One turn moves each row of this set onto another row. After a few examples, where does it send each row asked below?
z_696: [ -1.9 -21.5 -21.4 -12.3   7.0  30.6   0.9  -6.2  -2.8 -17.5   2.7   5.5
 -21.3 -13.0]
z_458: [ -6.2  26.4 -16.0  -4.7  15.2   7.9  -6.7  -8.0  21.9   7.5  -5.1   9.4
   3.2  19.8]
z_416: [ 17.4 -25.5   0.1  -7.0 -20.7  -9.5  10.4 -16.5  -1.1  17.3 -10.4   4.3
  25.6   0.8]
z_263: [  6.8 -20.1   0.6  -8.8  -1.2  21.7  21.8   5.4 -19.8  22.3   9.7  -9.7
  20.6  -8.1]
z_257: [-17.0  36.7 -16.7   1.9   5.4 -13.1   6.1  -1.2  11.4   3.4  -4.5   7.6
   6.5   7.5]
z_748: [  1.5 -27.9   9.3   3.7  -0.8  25.8 -18.6  -3.2  -4.2 -11.5   0.3  13.0
   1.8 -16.9]
z_433: [-19.9  -5.3  -5.6  21.2 -24.3  -0.5  16.8 -13.5  -7.7  -9.9   7.3 -25.2
   6.6  -3.6]
z_369: [  5.3 -17.2 -11.7   5.4   3.9  30.7  21.6   5.4 -17.3  14.2  11.4   4.9
  21.2 -10.0]
z_855: [ -1.7  34.4  -1.7 -13.7  17.2   6.0 -12.6   0.8   9.7   7.9 -12.4   4.1
  -5.1   6.6]
z_559: [  3.4 -32.6 -14.9  16.2 -10.8 -12.9  16.2  -6.4 -22.1  11.3   2.0  10.1
   9.0   6.9]
z_243: [-11.8  31.4  -9.7 -15.1  12.9   6.7  -4.7  -4.2  10.9  14.1 -13.8  19.5
  -4.3  -1.4]
z_15: [-12.2  30.4   1.3 -22.4   2.4 -14.9   1.4  -3.9   9.0  17.9 -12.1  -4.8
   0.7   6.2]
z_302: [ -3.5 -13.1 -15.1   1.5  -2.6  -3.6  20.5  11.5   6.0  -6.2  -0.9  29.0
 -16.5 -26.1]
z_647: [ -3.2  36.2   1.2 -11.8   9.9 -10.4  -7.2   2.6   8.6   6.0  -8.7 -10.4
   1.2  12.5]
z_542: [  2.9 -14.8  -9.0   7.7  -3.5  13.9  27.8   7.4 -18.0  12.4  15.6  -9.9
  27.3  -3.9]
z_386: [-11.6 -16.9  14.1 -13.9 -17.6  19.2   2.2 -18.3 -10.6  11.4  -7.7 -20.2
 -10.1 -14.5]
z_997: [ -0.6  32.5 -17.6 -12.5  16.5  -8.6  -2.0   2.8  14.4  -1.7   1.0  -6.1
  -0.7  15.9]
z_762: [  0.9 -28.3  23.0  -4.7 -14.8  -3.9 -10.5  -1.2  -7.3  -7.0   3.9 -18.2
   9.8  -7.4]
z_764: [ -3.3  22.2  -4.0 -20.5  12.0   2.8  -8.5  -8.4  19.4  16.4  -8.8  -1.7
  -0.1  20.8]
z_474: [ -5.0 -12.4  -8.3   0.9 -14.2 -28.9  28.8  13.7   4.2  -6.6   4.0   5.9
  -8.2 -16.7]
z_34: [ -5.6  38.8 -10.1   1.5  15.0  -1.9  -6.4   2.6  10.8  -1.7  -5.9   3.0
   2.1  10.6]
z_74: [  7.1 -37.7  -4.2  -1.3  -9.5  -7.4  10.1  -8.7 -24.0  22.0  -4.2   7.7
   2.3   2.5]
z_489: [  0.8 -19.8   3.4 -21.4  -8.7 -13.5  18.0  10.7   2.0   7.1  -5.8  10.6
 -19.7 -24.8]
z_228: [  1.7  28.2 -10.6 -24.2  17.9  -4.6  -6.0   1.2  12.7   5.4  -3.4  -6.5
  -5.5  13.7]
z_862: [  7.3  -3.6   9.0  13.0 -13.1  -9.8   7.5  -8.5 -20.8 -19.9   4.9 -22.9
  -8.3 -18.4]
z_892: [ -6.8  26.7 -11.1  -7.3   8.3  -8.0  -2.0  -6.0  20.0   8.4  -2.5  -6.1
   7.6  25.8]
z_118: [ -9.9 -13.2 -28.1   8.9  -5.2  -1.7  16.5  -2.1  -2.7 -30.2  16.1 -15.7
  -3.8   1.0]
z_817: [  7.4  -2.5  -3.6  23.0  -2.1  11.6   2.8  -9.0 -18.1 -25.9   3.4   1.8
 -12.8 -25.7]
z_297: [-16.3  -9.2 -13.8  18.0  -8.0  36.4   4.0 -17.2  -5.3  -7.3  -1.5   9.0
  -6.8 -17.1]
z_163: [  1.0  30.2 -18.2 -16.0  21.1   2.9  -6.6   1.2  14.5  -0.1  -2.7   3.8
  -5.9  12.4]
z_318: [ -5.3 -19.9  -0.6  27.3 -10.6   0.3  -4.6   1.2  -3.6 -25.5  12.8  -1.0
  17.0  -6.0]
z_683: [ 12.2  -9.2  14.3  -2.3  -4.2  11.6  -3.1 -11.3 -21.3 -10.0  -4.1  -8.5
 -19.9 -28.3]
z_815: [ -1.1 -23.7  -2.1 -28.8  -8.2  -0.2   7.4  -4.8  -7.7  -8.1   5.3 -29.7
 -14.9  -3.4]
z_233: [  5.6 -35.3 -15.7  10.8  -3.3   3.6   9.1  -8.3 -21.3  15.0  -3.2  23.6
   1.7  -0.1]
z_411: [ 18.1 -25.6  -8.4  -0.7 -10.5  11.3   4.5 -17.6   0.9  14.3 -12.9  26.3
  19.7  -7.2]
z_510: [ 13.1 -19.2 -15.8  15.5 -16.2  -6.4  14.0 -14.7   1.5   3.9  -3.7  16.9
  30.4   1.2]

z_318 turns into z_762
z_297 turns into z_433
Now these:
z_862 turns into z_683
z_34 turns into z_647
z_411 turns into z_510
z_369 turns into z_542
z_815 turns into z_696
z_489 turns into z_302
z_228 turns into z_163
z_764 turns into z_458
z_74 turns into z_233
z_257 turns into z_15

